(in the rows, 128 means zero)
The rows of D fall into 3 groups, which share some directions, and each row is roughly a mix of its group's hidden directions.
D (114 x 10):
[[143 136 190 165 155 161 138 133 124  76]
 [145 100 129 147  46 113  88 129 126 144]
 [107 132  59  78 115 107 129 144 149 161]
 [130 194 127 107 149 156 104 174 163 113]
 [161 114 146 162  56 140  85 125 140 135]
 [153  97 174 163  85 137  76 120 120 146]
 [199 109 150 139  97 140  90 149 126 163]
 [168 126 197 155 114 145 106 159 134  95]
 [ 89 149 197 128 151  90 144 116 161 123]
 [149 169 179 119 166 129 106 117 178 158]
 [156 153 203 157 139 154 123 153 126  99]
 [101 161 158 114 182 117 168 137 160  89]
 [118 112  64 115 119  89 164 108 126 175]
 [129 153 201 152 143 138 139 171 162 112]
 [142 146  94  89  93 123  83 186 139 117]
 [104 172 139 103 126 144 114 189 173 101]
 [114  78 123 159  74 150  88 125 159 106]
 [184 116 175 153 108 158  91 116 103 104]
 [133  56 149 169  86 115 124 105 109 123]
 [203 118 150 127 119 165  95 120 120 163]
 [131 181 113  82 191 121 127 114 155 127]
 [127 127 118  98 137  56 102 164  98  96]
 [104 172  86  88 127 137  90 172 124 102]
 [156 167 151 133 138 154  67 159 148  90]
 [172 118 193 154 123 169 105 152 128 106]
 [190 148 114 108 121 118 123 150 150 193]
 [ 94 156  67  71 148 103 134 137 130 134]
 [105 163 142 125 164 122 172 182 172 141]
 [131 133  46  90 120 138 103 126 101 150]
 [172 148  67  87 116 139  98 151 110 108]
 [ 79 161 152 117 168 107 161 107 163 163]
 [109 160  91 111 110  69 136 132 161 175]
 [133 180 115  93 133 168 134 141 167 179]
 [168 118  95 129  90 116  89  91  95 170]
 [105 100  90 116 168 125 162  93  74 112]
 [105 172 124 104 186 149 176 134 157 129]
 [177 126 197 128 112 129  94 135 156 153]
 [114 153 186 144 129 157  86 155 175 135]
 [144 104  83 116 104 116 102 102  63 158]
 [172 118 154 162  94 176  97  98 115 100]
 [ 75 142 105 122 138  74 168 165 150 124]
 [153  74 178 173 108  91 143 127 132 132]
 [137 145 115 103 154 100 147 130 201 170]
 [154 110 137 168  83 136  80 165 170 126]
 [ 90 107  89 138 102  99 153 118 150 191]
 [168 137  96 140  88 128 101 110 162 187]
 [149  74 121 152  75 118  83 126  96 141]
 [141  75  98 141  79 118 119 104 105 177]
 [ 86 101 110 129 143  89 200 110 135 134]
 [104  98 137 152 142 113 168  98  66  92]
 [164 145  85  99 117 138  65 124 139 167]
 [119 122 128 128 168 110 201  84 133 157]
 [121 124 105 137 158 119 181  75 150 176]
 [ 89 166  82 104 171 123 178 121 137 132]
 [ 95 127  93 151 160 128 198  97 109 126]
 [170  85 151 157  91 139 106  99 146 172]
 [142 127 195 156 110 118 111 147 127  68]
 [110 108  83  95 125  93 133 127 146 197]
 [122 126  94 121 155 140 174  66 105 168]
 [155 161 120 102 127  70 138 130 156 186]
 [101 170 126  92 187 127 158 113  99  97]
 [135 177  95 102 176 170 108 130 156 155]
 [171 121 147 160 151 151 141  89  76  91]
 [136 136  98 118 102  97 136 125 189 189]
 [108 157  81  98 166 134 176 153 136  91]
 [159 140 201 128 107 119  98 145 172 132]
 [149  73 159 144  87 107  77 124 112 108]
 [125 102  70 116 133 130 149  80  72 134]
 [102 122  80 140 170 147 179  90 114 153]
 [163 125  82 119 117 149  99  72  94 160]
 [ 83 109 110  69 146  97 135  91 102 104]
 [ 68 100  73 125  99 111 151 148 129 155]
 [135 129  52  97 102 130  99 153  93 130]
 [158  72 178 171  93 120 116 116 145 135]
 [113 143  86 105 111 133  65 159 103  88]
 [ 74 117 132 151 170 148 178  92 138 150]
 [153 116 181 163 109 144  80 147 129  83]
 [134 124  59  98  99  93 144 131 152 167]
 [106  73 101 160  77 118  99 150 101 116]
 [ 71  99 157 145  94  93 146 172 142 118]
 [146 132  76 108 113 161  87  84 118 168]
 [176 109 183 135 115 112  97 106 124 179]
 [160  79 106 128  71 109  83 133 104 123]
 [120 173 167 142 149 146 186 168 154 130]
 [194 148 135 163 100 124  87 165 113 122]
 [ 96  83 108 137 110 107 109  71  80 121]
 [109  84 188 142 132 123 109  81 100 101]
 [111 165 106  68 146  87 115 173 136 117]
 [154 112 177 190 105 122 116  91 118 156]
 [ 90 148  73  87 167 136 141 128 150 165]
 [ 96  83 126 166 125 121 135 164 122 193]
 [178 149 107 114  81 145  82 129 158 160]
 [144 107  70  98 103 117 104  80  93 110]
 [134 170  89  87 169 168 155 103 132 104]
 [126 154 130 156 139 140 144 208 155  95]
 [159  65 141 168  88 112 114 105 135 155]
 [ 96  90  64 122 126 112 151  79 114 144]
 [122 147  99  78 139  74  92 168 134 109]
 [176  95 160 144  96 143  91 165 139 165]
 [193 106 107 126  85 156  82 133 112 130]
 [150 166 194 147 137 128 137 165 152  90]
 [113 110 209 157 111 114 140 138 152  98]
 [ 96 133 170 149 180 161 150 141 110  82]
 [158 191  95 105 152 142 148 111 146 172]
 [156 119 126 155  73  91 102 180 137 155]
 [139 187 118 128 138 180 124 155 177 150]
 [ 91 120  74 113 146 101 178 105  91 139]
 [109 135 144 143 197 137 187  97 134 129]
 [190  92 174 142 120 147 108 160 107 109]
 [144 130 176 135  97 133 105 178 139  69]
 [151 117 101 108 115 140  82  90  63 144]
 [ 70  87 184 154 112 140 135 110 115 107]
 [167 168 114 113 178 169 126 148 119  83]
 [144 161 154 160 142 152 125 195 153  92]]
Here is one row of each group, with its name. Which group are the others in?
[149 186 126 109 158 175 150 149 160  99]	U
[119 140 185 167 129 166 105 169 136  90]	M
[111 122  59 124 132 118 168 101  96 168]	S

[ 88  96  93 129  81  84 123 144 109 167]	M
[116 163 162 121 171 126 188 130  84 114]	S
[144 137 174 128 121 139  67  84 137 170]	M
[165 130  73  98 116 171 109 132 144 175]	U
[102 124 110  63 114 113  71 140  93 130]	M
[194 148 164 134 112 114 103 165 131  87]	M
[120 147  88  98 163 115 165 134 147 192]	U
[171 120 106  92 124 115  72  98 140 173]	S
[122  99 150 157 132  93 204 122 140 156]	S
[162 148 197 136 149 152 118 126 179 127]	S
[113  95 196 152  87  83 122 124 128 131]	M
